Rotation paths and how fast each direction turns (degrees per step):
Each turn is a multiple of 5 degrees from 10 to 175, or 0.
Each row of a path follows its step; steps can be skipped.
Rotation 1:
step 0: [ -5  -2  10 -39  10  -3 -10  36 -22  25  41  -6  13  22 -20 -14  -6   4
 -28 -11   6 -14  14 -64  30  13   4  -1 -11 -28  -9  28 -19  58   0  20
 -17  12  -4 -13  -1 -11  10  -4   4  -1  31  -1   1]
step 1: [ 12  -7  -3   7 -10  -1   7  17 -28 -28  22  -6 -13   3  -2 -19  21  13
  45 -22   8   6  14   0  19  13  -7 -33  43  32 -12 -11 -25  -1  12  39
 -20   4  35 -34   9 -31 -24  17 -14  13  35  35   0]
step 4: [  5  12 -21  11 -27  29 -16  20  16  -2  33   3  -7   3  36  -1  12  34
  33 -26 -28 -25  -6  10  -8   8  -5  -3  19  21 -14  10 -16  -7  17   3
 -18 -49  13   8  21 -46  41  -6  23 -28  25  17   8]
step 5: [ -9   9  23  -3  -4  21  15 -35   4  28   0  -4 -38 -33  38  13   1 -12
  -3   7   9  38 -10 -33 -24  -2  -1  16 -14  13  16  16   6  -3 -15   8
  -8 -31 -10 -37  18 -32 -32 -23  12 -18  12  15  53]
step 7: [ 27   2 -10 -25  -2  33 -21   3   0  -5  32 -17 -20  19 -14 -11 -13  15
 -15  -2   0 -11  -1  -5  28 -18  51 -19  34  13 -15   4 -25  19  12  34
 -21  -7  -8  34  67   6  26 -12   7  -3   4  15 -13]
step 9: [ -4   3  -1  20   3  -5  -8  14  14 -13  18   5   2 -11 -15  19  20 -37
  31  12  44 -16 -16 -22 -23  -2 -19 -34 -14 -10   6  32   4  41 -30  18
  39  -2  46  27  -4  -8  12  34   0   7 -16 -15  30]
step 11: [ 16  42 -31 -15  -1 -18   2  26  -4   5  32  10   0  -1   5 -11   1  23
  18  -1  -5 -11   7 -11  11  18 -12  25 -10  63  14  15  -6   2  18  20
 -23  11  -7 -39 -19 -17 -13  -9 -26 -11  42  30  40]
step 12: [-31   6  26  18 -11  15   2  22 -32 -26  41 -28 -16   7  39  -1  24 -17
  19   1  28  13 -13 -44  17  -3  27   8 -26 -26  13  14 -29  25 -13  19
   1  -1  19  -1 -32 -16 -30   5 -10 -15  -4  12  21]
Speeds:
[ -2  10  -9  -4   8  -3  -5 -13  10   4   2   1  -6   0  -7  -2   0   7
  -7  -7   3   1   6   2   7   0  -2  -2  10 -10  -1   4  11  -1   3  -3
   3   1   3 -14 -11  -5  -6   7  -7  -1   5  -4   1]	140
[  9   7  -2 -14  -2   1   2   2   4  -5   4   4  -1   2  10  -1   6   8
  -8  -1  -8  -5  -1 -11  -8   3  -9   1  14   4  -8  -6  -5   2  -4  -1
   4   6  -6   0   5  -2   3   6  -1   5  -3   4 -15]	110
[ -5  -1  -2  -6  -4  -5   5  -4   3   0  -1  -3  -2  -3   1  -5   4   7
  -7  15   8  -4  11  -7   6   8  -4  -4  -9   9  -7  -1  -2   2  -2  -8
  -5 -11  -4  10  -6   4  -9   9   3   0  -3  -6   8]	120
[ -1  11   9  -4  -6  -9   3   4  -3  -3   0  -8  -3  -6  -1   5 -11   0
   2  -2  -5   0  12   3   7   0   0 -10   1  -8   1   8  -3  -7  -8  -1
  -8  -3   4   6   5  -6  12   2  -3   4   7  -9 -10]	115
[ -5   2  -9   5  -8  -2   9   4  10  -1  -6  10   5   7   3   2   1  -6
   2   6 -10   1  -5  -4   1   6   6 -10  -5 -12  -1   5 -12  -2   7  -4
  -8  -4  -2  -8  -1  -3  -6   1 -10   2  -1  11  -2]	35
Rotation 2:
step 1: [ -6 -12  -8  -3  -7  -9  19  36  21  10 -19   5  24 -21 -13  28 -23  20
   6 -27   8  33 -21  14 -17  22   7   9  16 -29 -15 -14  33  19  -2 -10
  40  14 -23  -4 -17   0 -24 -36   1   2   5  -4 -12]
step 3: [ 19  16 -18 -12  20  25  14 -14  -4  -6 -13 -32  19  -9  18   5 -17 -15
  19  -2 -28 -24   6 -16  10  36  15  -4  -8 -12 -39  -8 -15  26   9  45
  22  15 -31  -1  23   0  11 -33  -1   4   9 -18   6]
step 5: [-13  18 -24 -23  10  17 -15   5   7   0   3  -2 -10  -6  25  39 -15  25
  13   5  -6   2   2 -25  -8 -36   6  18  20  21 -30   8  30   1 -29  27
 -16  12   1 -50  -9  32   8  -7  -5  26 -11  -4   8]
step 8: [ -3  -7  -7  -1  10  17  12 -12  31  38 -10 -10  13 -37   9 -18 -10   9
  12   5 -20   4  21 -20   0  24  -1  36  -6  40  -4 -26 -28  20   1 -23
 -17  33 -19 -29  -3  35   7   6   9   8  -5   5  21]
step 9: [ -3 -24   9  -8  15  27   2   7   7  28 -13  -8   3  35 -31 -30  -2  -9
  -3   3 -26  16 -13  12  -3   7  59  15  -2   6  31 -16  12  18   1   3
 -18  11 -19 -44  -9  27 -16   5  -1   7   8  16  17]
step 10: [ -8  -2  -5 -11  -6  22  -6   6 -28   9 -19 -20  -6   5 -20  -4  23  27
  -8   1  19  46  21 -33  25 -12  50  11   6  -9  14 -16  -5   6 -16  16
  41  10  10 -20  -5  39   8  -1  14 -11 -12  -2   4]
step 12: [-29  21  -9 -29  15   2  27 -39   5  -1   1  -9 -21  11 -23 -12 -37  -2
 -20 -36  -7  14  -7  -8  18  27  13 -21  25 -15  12   5  -1 -19  16  15
 -10   6  13  -2   5  19   3   7  35  27  13  24  28]
step 13: [ -2  31 -15 -53   9   1  27  -2  -4  -9 -21   7  -4 -23   3   3   5  15
 -17  -1  19 -23 -22 -25   3  25  19   2 -19  -2  34  -2 -32  17   3  -1
  -1  16  17  -5 -23  30  21 -28  18  17  11  26 -14]
Speeds:
[  3  -1  11  -5  -6  -1  -6  -8 -14 -13  -4  -6  -1  -5  -9  -3   0  -2
   4 -14   8   4   0   7  -5 -12  -2   1   6  -4  -2  -5  -3  -1   7  -3
  -1   3   5  -5 -11   6   0   4  -1  10  -2  -2   1]	135
[ 15   1   8 -11   8   1   9  -6  -7   1  -4  -3  -7  -5   5   3  -3  -7
   4   0  -7 -10  -1   3   4  -2   6   6  -1   2  11   3  -9   4  -4 -10
  -1  -4 -12  -3   5  -1  -7   1   1  -7  -8  -3   2]	70
[ -1  -2   2 -10   2   6  -2  -5  10  -1  -1   0  -5   3   0  -3  -7  -4
  11   0   9  -2   3 -13  -1   5  -5  -5   3   0   0  -3   2   3   8  -3
   8  -3   2  16   2  -1  -2  12  -1  -3   6 -15  11]	80
[  4   2  -3   2  -3   9   1  13   4  -8   3   2   0 -10  13   3   0  -3
   8 -12  -6  -4   5  12  -8   0   9   3   9   0  -8  -8   7   5  -4   7
  -4   0   4   2   4  -6   5   4  -4  -7   1  -3   2]	20
[ -8  -1   2   5   6   8   7  -9   8   5   3  10  -8  -4  -2   3  -8   0
   3  -2   9   2   2   9  -8  -1 -15   5   2   2  -7   5   4  -6  -2  -2
  -2   0  -5 -10   6  10  -6   4  -5  -5  -4   9   4]	110
[ 10  -3  -5   8   0  -3  -9  -2  -6  -2   3   6   2   4   5   2  -3   9
   4   2   4   3  -8   8 -12  -1  -8  -5   2   2   6   4  -3  -2  -3   5
   7   7 -20  10   0  -8   5   7   3   3  -2  -1  -2]	10
Rotation 3:
step 0: [-50  16   0  16  11   3   7  -4  -8  -1  41  17 -37 -23  -5  24 -18   5
  10 -19  22   5  24 -10   4   0  38  30   7  -1   4 -30 -11 -11  19  -3
  -7 -14  10 -35 -11  22   4  38 -49 -25 -25  12  10]
step 1: [ -2  12  21  -9  -7 -25 -18 -26   2  19  15  -8 -10 -17 -26  28  -7 -14
  -9 -40 -16  -6  36  25 -13   8  15  27   8   7  -2  -1 -34 -15 -11  24
  24  -1 -44  17  14  14 -66  17 -27 -16  -3   6  11]
step 2: [-17   6  -9  11  11 -17  -4 -15 -15 -21  29  46  -1 -21  16  59 -31  -9
 -16  -2  27  -1  25  -4 -11 -22 -15  18 -40  -9  27 -17 -28 -15   0   2
 -10  34   3 -25  -4  -1 -24  20 -16 -32  11  17  16]
step 4: [ 24  13  10  -8  19  -3   8 -11   0  20  -8  18  12 -19  -4  26 -22 -22
 -13 -25  34   6  22   9 -26   8  -6   9 -16  12   6   0 -63 -21 -11  12
  -6   3 -20   2   9  19 -57 -15 -19  -7   0  54  27]
step 5: [-22   4 -18   6   0  -5  22 -37 -15  29  45  50 -27  13   3  34  -3  18
  16  -2  18  14  20 -19 -14 -65   5  -3 -22  11   5 -12 -14 -15 -16 -21
  -3  12   6 -11   2   8 -16  26 -13  -9  -2  32  10]
step 6: [-14 -15  10 -19  31   2  -7 -36  -1  27  19   5 -20 -12  -9 -15 -44  -4
  18 -16   9  18  18  -6 -24   1  20  24  -7  12   7 -30 -28 -16  -2  14
   7 -23 -27  -4  15  44 -29 -15 -12  12 -60   6  25]
step 11: [-50  16  12 -31 -10   7  19 -16 -23  20  19  24  -8  -6  -6   5 -21  -3
 -37   1  14  -3   8   3 -15 -37  23   2  15  -7  25 -16 -12 -40   3   3
  28 -23  20 -25  -6  45 -10 -26 -20  -8 -20  17  37]
step 12: [-17  34   0 -21  26  -7  15 -10 -21   7   0   7 -21   8 -21  35  -2 -19
  34  -8 -24  49  40  -6  10  -7  29  20   4  21  26   4 -33  11  13  38
  18   9 -10  17  -7  43 -21  15   1  -9  -9  23  15]
Speeds:
[  8  -2  -9  -8  -1  -3   1  -1   7   3   9  -1  -2 -11  10  -5   4  -7
  -9   5  -3   2  15  -4  -3  -3  12  -5  -3  -4  -1  -5   7   0  -6   5
   3  -2  13  -8   5  -5   8   4  -2   2  -4   1   1]	130
[ -2  -2   2  -2   6  -1   7   5   3  12   2  -1  -7   3 -12   0   9  -4
  11  10   8  -2  -5  -1   3   1   3 -16   5   3   8   1   0  -4  -5  -1
   1   7   5   3   0   3   1  -6  -4   3 -10  16   3]	55
[  7   2  -5  -5  -3   0   9  -8  -2   8 -14  -7  11   2   6   4   9   9
  -1  -1   2   3  -7  -1  -4  -8   4   3  -1   4   3   4 -10  -1   1  -3
 -10  -2   9  -8   5  14   5  -3  -2   2   6   1   4]	55
[  4   7   0   2  -9   6  -3  -6   3  -6   1  -5  -4  -7  -7  10  -4  -3
   0   4   4  -8   2  -4  -9   1  -3   3  -9   2  -1  12   4   3 -12  -1
   1   8  -3  -1   1   3   8   1  15  -2  11  13   0]	130
[  0   3  10  -7 -10  -2 -12   4   9   3  -3  11   8   7   8  11  -1   8
  -2   2   0  -5   4  -5   6   0  -6  -4  -4   7   3   1   5 -14   4  -4
   2   0   7  -2  -4   2  -2   7   5   5 -10   2  -6]	125
[ -1  -5   3  -6  -2  -4  -4  10 -10   2   3   8  12  -6  -2   2   1  -7
  16   2  -2   5   2  -3   3  -4  -3  -1  -7 -10  -4  -2  -9   3  -7  -6
  -4   1   2  -5 -11  -6   4   5  -4   8  14   1   0]	135
Rotation 4:
step 0: [ 13  -3  24  26 -28   9 -24  -8  -9  30 -11  -2  15 -14  17  32 -11  -9
  -5 -17   4  47  -7  18 -47  21 -12   0  46 -18  -7  13 -15  17  29  -6
 -17  16  27 -17 -13 -20  -9 -32  31  -5   9  31  15]
step 1: [ 20   2   9  18   3  -9  -3 -21  13  -7 -34  14  21  -8   6 -21   0  26
 -58  -4   5  41   1  14 -31  24  20   8  49   6  14   4   0  14 -20 -47
   0 -22  -5 -27 -23 -26 -26   0 -20   6  10  -1  14]
step 2: [  8  47  23   5 -24  16  29  21   0  -9  -7   6  40   4 -20 -21   2   3
 -15   1   3  22 -37  16 -14   6 -12  36  21 -13   6 -13  -3  16  19 -18
  22   5   6  -5  -4  12 -35  53 -40  -4  -6  12  36]
step 4: [ 22  12   5  21 -34  -8  11 -26   9  -9  27   8 -20 -10   5   1  -8 -38
 -14 -44   1   3 -28  10 -25   6  50   2  14  11 -18  11  -8 -14   4 -49
  36   1   6  -8 -27  -8   2  -3  -9 -38 -31 -18 -21]
step 7: [-19  39  11  29   9 -12  -7 -15 -24  18 -20   2   3 -47 -30  39   1  22
 -43 -36  12  26   5   8 -26 -12  45  24   4   5  -7   5  -3 -18 -22   4
  -7  17 -11 -10  -5 -18  -7  11 -35 -22  14   4  -3]
step 9: [-20  -3 -16  25  -4  29 -14   5   6  21 -22  27  -6  47  13 -12  20   1
   0 -16 -42   4  18  28 -37   4  16  46  18  21   1  -6 -29  19 -15 -13
  -2  12  15 -22 -29 -13 -41  -7   1 -23 -19  11  18]
step 11: [  8  50   6  10 -41  -8  15 -15  34   8 -37  13 -11 -10   4  23  40  -4
 -12 -36 -24   1   2  -8  -9  30 -12  24 -15 -46 -18   5   9  18   4 -18
  13 -11  12 -29 -14  16  -4  15 -12  38   5  -7 -15]
step 12: [-22   0  35  14 -48  38  20   9   7  13 -12  -8  10 -25  13   9   8  -1
  -5 -17 -12  20 -21 -16 -30  38   6  40  11 -16   3 -26   9  -8 -18  -2
  14   9   5 -43  -4   4  12 -18  16 -20 -49  -7 -23]
Speeds:
[  9   0   1   5   1  -1   5   6   1  10   7  -9   6  -1  -5   5  10   1
  14   0  -2   1   8  -4  -9   4   4  -9  -6   6   0   0  13  -3   2  -5
   3  -1  -1  -5 -11  -8  -2   6   9   8   1   0  -6]	60
[ -6  -3   2 -10   4  -3   0   3   7  -8  -2   3  -6   3  -6  -9   5   0
   4  -6  -3   0  -7  -4  -2   2   6   0 -11   6  -7   1  -7  -1   9  -6
  -4   4  20   7  -9   0   1   4  -2   8  -9  -7   4]	55
[ -5  -3  -7  -2  -7   2  -2   5  13   7  -6   0 -10  -7  -4   6   3   1
   0   9 -10   6  10  -1  10   0   1  11  -8  -4  -1  -7   1  -1  -6  15
   5  -2   1  -1  -5   0  -4  -8   2   6  -8   0  -6]	20
[ -3   1 -12   8   1   4   8  -3  -3  -4  16  -3  -2   8   1   1  -2  -9
  -3   2  -3  -9   7   8   2  -8   8   3  -3   9   0 -16   0   5   6   0
   0   1  -1   7  -6   6  -9   5  -1  -6  -2   3   3]	65
[ -2 -12   0   7   3  -5  -4  -4  -2  -4  -5  -3  -4  -6  -6   4  -9  -6
   3 -15   0   8   3  -3   1  -2  -7   0   3  11   2   4   4   3 -12   2
  -3   7   1   3  -6   6  -2   4  16  -6  -5   7   7]	115
[  2  11  -3   7   6 -12  -2   3  14  -1   4   5   6  -6   0   1   8  -2
  12  -1   1   6  -6  10   8  -1  -5   4   5  -8  -1   0   2  -4   2   3
  -2  -6   4  13   5   5   3  14   1  -2   3   6  -2]	125
